In the rows, 128 means zero.
Each path below is one point turned by a fixed rotation once a step. After each direction that follows a path, write how fast that rotation turns it, in deg/step (0 if it stays still).
Each turn is a multiple of 5 degrees from 10 to 175, or 0.
Each row of a path follows its step; steps can be skipped.
path 1
step 0: [117 131 123 111 122 123 120 131 137 135 134 141 114 118 122 143 118 132
 125 127 122 129 139 134 115 132 115 138 119 129 139 131 129 124 119 124
 127 121 134 123 132 124 137 129]
step 1: [129 132 116 116 128 126 113 123 116 122 136 125 123 128 138 130 126 111
 141 122 124 130 139 123 118 134 127 130 133 137 140 124 126 131 129 123
 117 121 125 134 111 135 114 122]
step 3: [129 124 120 130 114 137 127 131 133 132 138 130 125 126 149 128 112 131
 125 123 126 130 119 125 120 137 128 123 120 133 134 136 138 129 130 128
 144 123 126 140 139 110 130 124]
step 5: [123 131 134 127 119 119 136 113 124 129 129 129 139 136 117 123 131 131
 135 120 140 118 121 130 134 115 129 131 130 140 125 136 117 120 131 124
 123 128 131 134 138 104 126 119]
step 9: [126 128 125 130 129 133 127 106 136 124 129 127 131 123 139 138 110 127
 133 130 128 134 130 128 114 122 122 115 142 113 139 131 133 129 110 126
 133 132 131 125 121 128 133 127]
step 12: [124 124 149 125 128 112 122 121 144 122 137 134 130 128 136 132 119 134
 119 123 131 126 135 111 116 138 129 129 132 138 119 139 131 138 127 125
 135 130 134 131 120 127 128 123]
step 13: [122 130 140 114 117 123 129 131 117 123 125 129 121 118 133 120 135 130
 127 119 111 115 133 121 126 120 129 136 128 135 130 130 135 147 126 121
 114 125 123 128 126 114 136 135]
step 14: [133 124 117 122 119 131 138 126 125 133 128 124 124 120 122 135 121 128
 136 132 128 121 127 130 124 123 131 127 106 152 123 129 120 138 132 114
 121 142 131 130 118 128 130 118]
step 16: [132 127 131 109 117 132 119 131 129 145 123 134 120 137 144 128 126 122
 147 116 121 136 122 136 138 126 131 128 136 130 131 121 129 132 120 129
 117 123 135 134 133 126 127 120]
Speeds:
[128 132 129 129 127 128 127 134 129 131 126 130 130 132 128 129 131 129
 130 128 130 127 131 128 129 125 127 126 129 131 130 127 130 129 127 131
 123 133 120 126 128 125 128 127] => 125
[128 128 125 128 128 129 130 131 130 132 132 127 130 132 130 128 133 128
 131 122 126 126 127 132 124 131 125 129 128 128 127 126 126 125 128 124
 131 128 130 129 126 125 125 131] => 25
[126 129 127 125 130 129 129 124 128 131 125 129 130 135 130 127 125 132
 127 128 125 126 126 130 131 130 126 125 129 131 127 130 125 126 125 133
 129 127 130 127 133 130 127 129] => 60
[133 125 123 130 127 129 127 124 129 132 126 127 129 128 121 126 126 130
 128 126 132 127 128 126 125 128 126 127 128 129 125 130 128 127 134 128
 127 132 130 126 130 126 130 129] => 120
[131 124 128 130 127 129 127 130 126 130 128 125 130 131 127 134 126 128
 126 135 128 131 127 129 124 130 124 127 124 130 131 131 126 128 125 128
 129 125 127 128 125 125 131 124] => 130
[126 130 129 127 127 132 129 128 130 130 131 128 125 126 128 128 128 131
 126 131 131 130 129 129 132 133 124 127 121 130 129 124 130 127 133 129
 132 130 125 130 129 130 128 129] => 95
path 2
step 1: [126 113 119 128 134 103 123 128 118 128 129 135 125 138 142 138 119 129
 118 111 128 120 116 131 128 110 131 124 132 131 130 120 122 134 136 129
 133 127 128 127 126 133 143 146]
step 2: [128 130 127 123 107 132 125 130 123 122 123 131 143 141 126 135 130 126
 133 128 115 114 134 112 132 138 120 107 144 117 136 118 132 127 138 133
 134 132 128 129 122 130 134 112]
step 3: [123 126 131 120 129 136 117 120 139 130 123 106 117 120 117 135 111 114
 128 134 138 118 123 136 124 130 121 135 128 120 138 137 122 136 123 123
 140 125 119 131 135 133 138 113]
step 4: [121 124 103 116 135 131 134 119 128 114 131 126 124 132 126 136 123 155
 126 122 125 135 129 122 118 114 126 141 123 134 129 126 135 125 119 128
 124 125 117 127 117 119 142 128]
step 7: [135 111 123 138 132 126 123 122 125 122 121 134 122 129 135 127 138 138
 116 130 121 132 135 134 119 125 115 135 135 144 144 128 124 113 138 114
 122 109 134 113 120 130 129 134]
step 9: [118 135 133 119 149 110 126 131 131 128 137 121 127 135 137 122 129 120
 117 124 130 126 104 143 135 123 134 138 134 114 126 139 119 129 138 121
 141 133 129 131 124 123 130 122]
step 11: [122 121 118 128 108 127 121 122 130 132 113 130 128 122 117 126 122 124
 126 142 141 121 124 130 125 133 132 114 143 130 139 121 126 146 124 127
 135 137 137 140 144 116 122 120]
step 14: [121 145 130 135 128 144 126 134 121 137 138 131 135 112 130 119 117 137
 127 133 139 112 110 108 118 124 127 118 132 134 138 118 122 132 119 128
 128 136 133 129 132 137 128 130]
step 16: [123 115 126 121 113 129 130 133 127 134 123 140 120 129 123 136 125 115
 123 135 126 124 132 131 127 135 119 141 109 151 124 135 117 114 123 124
 116 134 132 124 107 128 128 136]
Speeds:
[126 128 129 132 128 123 125 131 127 131 127 126 126 131 127 130 127 124
 127 131 126 128 129 128 122 123 127 131 129 128 127 129 127 129 127 127
 132 122 130 129 133 130 126 130] => 175
[131 126 124 128 128 127 125 126 132 127 127 125 132 129 125 126 125 129
 124 126 132 127 133 123 129 129 128 131 131 124 124 129 127 131 127 130
 129 127 129 131 126 126 128 127] => 45
[129 131 123 130 132 126 124 131 125 128 124 127 125 131 131 128 133 130
 128 126 130 127 129 129 132 123 129 127 124 125 131 127 128 127 127 128
 126 124 125 127 125 126 128 127] => 130
[124 130 133 128 128 133 129 131 127 124 128 125 130 131 127 127 127 126
 130 128 131 129 130 129 130 127 130 125 129 124 132 132 126 131 129 124
 129 128 128 132 127 129 124 129] => 120
[129 127 130 126 131 131 127 127 132 130 131 132 129 125 128 137 130 127
 128 128 129 129 130 132 126 127 129 131 128 126 131 131 126 128 128 131
 127 127 129 129 124 128 129 130] => 115
path 3
step 2: [119 134 125 135 142 133 133 124 125 126 126 127 141 117 125 117 123 120
 128 143 143 124 127 133 122 128 126 113 124 131 126 122 116 137 127 124
 112 121 137 124 110 124 117 119]
step 3: [136 124 118 124 129 132 129 110 127 136 130 126 120 113 125 131 132 125
 125 123 126 126 136 120 134 130 139 135 126 134 127 116 141 128 142 146
 111 125 133 114 134 133 119 134]
step 5: [117 130 139 125 143 129 124 128 128 134 130 137 135 132 130 133 132 142
 146 131 135 116 125 121 138 127 133 124 117 138 134 129 115 128 114 115
 140 139 128 137 130 134 121 136]
step 7: [128 135 122 126 112 122 131 138 125 129 127 131 121 133 121 141 120 129
 122 116 145 137 123 136 116 141 131 126 138 137 137 120 130 135 137 132
 131 124 118 120 120 117 143 124]
step 8: [136 122 131 127 132 130 125 119 133 122 121 120 141 132 124 139 148 127
 119 129 134 146 128 118 138 119 125 117 130 131 138 122 116 131 122 118
 128 118 118 122 119 127 123 114]
step 9: [134 120 122 135 144 138 138 126 127 135 138 110 110 127 130 120 134 123
 126 132 126 117 120 123 142 128 115 127 127 129 134 145 132 127 141 127
 124 133 126 128 131 132 119 122]
step 10: [122 149 126 118 128 132 123 138 134 135 130 130 111 129 130 119 138 133
 113 128 115 123 130 133 116 140 127 139 139 125 129 128 123 132 127 122
 126 130 141 125 128 119 121 145]
step 13: [125 146 135 133 115 134 126 140 135 137 127 130 134 127 134 122 130 128
 119 132 127 124 107 137 124 116 131 131 135 146 122 134 130 122 131 136
 137 116 112 125 133 140 134 126]
step 14: [130 123 130 134 119 125 119 135 115 120 118 124 122 135 134 126 123 118
 124 117 130 135 121 124 134 121 128 131 136 104 129 125 112 122 115 124
 125 122 127 108 136 137 126 127]
Speeds:
[130 127 133 130 125 129 126 125 128 133 128 126 125 129 124 126 131 132
 126 124 127 124 124 129 130 121 123 128 127 128 128 129 127 127 125 127
 128 127 127 130 130 130 127 129] => 80
[130 129 126 129 130 129 127 128 125 131 130 123 130 129 129 122 128 125
 128 125 128 125 131 130 131 129 131 129 129 134 124 129 133 129 130 128
 127 124 128 130 126 129 128 132] => 110
[127 127 126 129 126 126 126 132 131 128 130 126 126 129 124 132 129 124
 127 125 126 130 130 125 128 127 127 126 127 128 128 132 124 126 132 127
 124 129 127 132 121 128 126 129] => 45
[127 124 130 131 123 130 131 130 124 123 125 128 127 129 130 127 126 127
 126 128 129 130 126 127 130 126 128 125 130 132 126 129 126 132 127 128
 128 127 123 124 124 128 131 129] => 55
path 4
step 1: [119 132 129 120 133 139 130 125 133 132 114 129 132 136 130 120 135 133
 125 139 129 120 137 135 130 118 126 138 127 142 131 118 131 140 128 108
 125 124 130 113 120 145 126 118]
step 2: [129 141 140 128 125 122 130 142 125 126 114 112 127 126 130 118 117 141
 142 118 128 125 126 134 116 128 126 133 133 143 130 129 131 118 131 115
 121 145 128 132 132 139 127 126]
step 3: [115 128 132 124 121 135 131 132 116 117 128 136 127 132 107 130 119 127
 143 118 132 117 123 126 139 115 136 122 131 133 129 127 136 124 134 115
 139 131 134 139 135 117 121 123]
step 4: [139 133 118 116 125 144 135 135 131 135 130 134 129 130 124 134 122 129
 133 130 141 119 140 127 131 128 119 139 136 135 138 104 133 137 135 134
 125 129 133 128 133 123 111 121]
step 5: [137 133 126 143 129 138 127 134 116 128 113 122 133 137 125 110 123 148
 135 137 126 131 131 134 133 119 130 139 127 140 124 124 121 144 133 131
 131 123 134 125 124 140 124 135]
step 6: [118 137 134 121 123 123 128 127 134 139 108 123 130 143 119 131 118 141
 127 116 127 131 127 134 121 125 138 124 128 131 136 131 123 135 141 107
 132 138 125 118 128 127 122 126]
step 7: [134 123 140 118 135 139 131 135 133 132 124 128 113 116 117 127 124 132
 133 119 124 117 139 131 144 111 126 127 125 140 133 128 138 118 138 118
 119 143 134 129 136 128 126 121]
step 10: [128 145 139 123 128 133 135 126 131 135 119 115 132 137 116 109 127 127
 145 127 130 121 132 129 123 125 138 138 129 130 126 120 134 133 146 120
 133 134 134 125 142 128 135 126]
step 15: [119 132 143 119 132 131 131 138 122 135 121 127 125 130 133 133 120 122
 132 114 130 106 131 146 134 122 131 141 132 138 130 110 127 122 131 117
 129 133 129 124 127 120 122 118]
Speeds:
[127 127 130 131 127 126 123 128 129 122 126 132 127 125 125 130 129 129
 128 127 128 127 129 129 125 127 125 127 128 128 129 130 134 122 129 127
 125 130 127 127 130 125 124 128] => 80
[131 125 127 131 127 130 127 125 131 131 127 126 125 127 123 128 129 134
 123 128 126 124 126 128 126 129 124 127 126 126 125 130 125 132 131 128
 128 129 125 126 127 128 128 124] => 60
path 5
step 0: [140 123 134 114 133 118 122 130 133 118 135 125 131 118 139 130 115 139
 126 126 148 132 138 128 125 128 130 124 125 132 138 133 126 125 120 135
 118 137 135 124 116 123 133 139]
step 2: [131 131 120 125 123 133 117 132 129 126 132 129 141 133 127 135 116 127
 129 115 129 130 105 131 133 133 130 139 109 124 128 133 127 120 115 136
 123 135 134 129 117 130 122 136]
step 3: [140 128 138 129 126 134 118 132 127 125 140 127 115 117 122 127 126 131
 142 140 132 129 127 128 122 125 129 132 126 127 139 113 139 129 126 133
 118 131 141 129 114 130 127 145]
step 4: [123 132 125 123 141 132 118 128 127 125 146 135 136 126 129 120 118 127
 121 124 124 131 135 125 142 121 131 133 123 129 130 121 124 124 119 113
 134 126 151 124 132 133 124 140]
step 7: [138 135 133 124 133 143 118 121 128 118 137 133 147 133 120 134 123 131
 131 122 118 130 121 115 139 112 123 131 124 122 129 131 125 127 129 121
 119 133 128 134 124 128 137 141]
step 9: [126 131 143 129 138 133 120 129 124 120 145 131 128 138 134 122 124 131
 121 138 125 135 120 128 137 127 136 124 132 127 140 117 139 121 136 124
 117 121 135 119 118 131 116 134]
step 10: [124 144 143 121 141 134 130 114 135 128 135 128 131 135 134 125 131 131
 132 127 128 129 123 120 137 122 128 137 120 123 130 125 116 129 106 135
 128 126 141 129 135 128 136 135]
step 14: [122 126 126 122 140 136 130 133 132 135 134 128 128 136 132 124 124 131
 130 125 140 128 117 125 113 121 128 116 125 126 147 116 126 125 127 137
 112 131 140 127 116 130 120 142]
step 15: [111 138 131 125 124 129 117 119 135 119 146 128 136 131 121 120 132 129
 130 136 126 134 131 131 140 128 124 135 119 122 140 115 127 124 119 132
 130 120 127 125 126 123 114 139]
Speeds:
[128 129 128 127 131 129 131 123 128 127 125 126 127 133 131 130 133 131
 127 127 130 127 128 126 132 125 129 124 128 128 129 123 127 127 131 131
 128 124 126 132 127 127 126 124] => 20
[127 126 127 130 125 126 126 130 132 125 124 132 129 125 128 123 127 128
 124 128 125 129 128 129 129 127 129 128 124 133 125 124 127 124 124 129
 129 122 128 129 126 127 129 125] => 160
[126 131 125 127 128 127 130 128 128 127 129 134 126 131 128 127 131 126
 128 122 128 129 129 121 124 127 125 127 129 128 122 129 126 127 130 128
 126 129 133 129 127 129 127 130] => 115
[127 128 122 125 132 132 128 129 131 127 125 131 131 128 127 130 127 131
 128 130 127 127 130 129 123 124 127 123 127 126 131 127 126 132 126 125
 132 129 131 128 131 129 130 128] => 110
[127 131 126 127 126 130 131 127 131 129 129 125 131 128 126 127 128 129
 121 130 125 132 127 130 130 124 129 132 128 126 127 134 129 129 131 130
 127 126 131 132 130 127 126 131] => 135
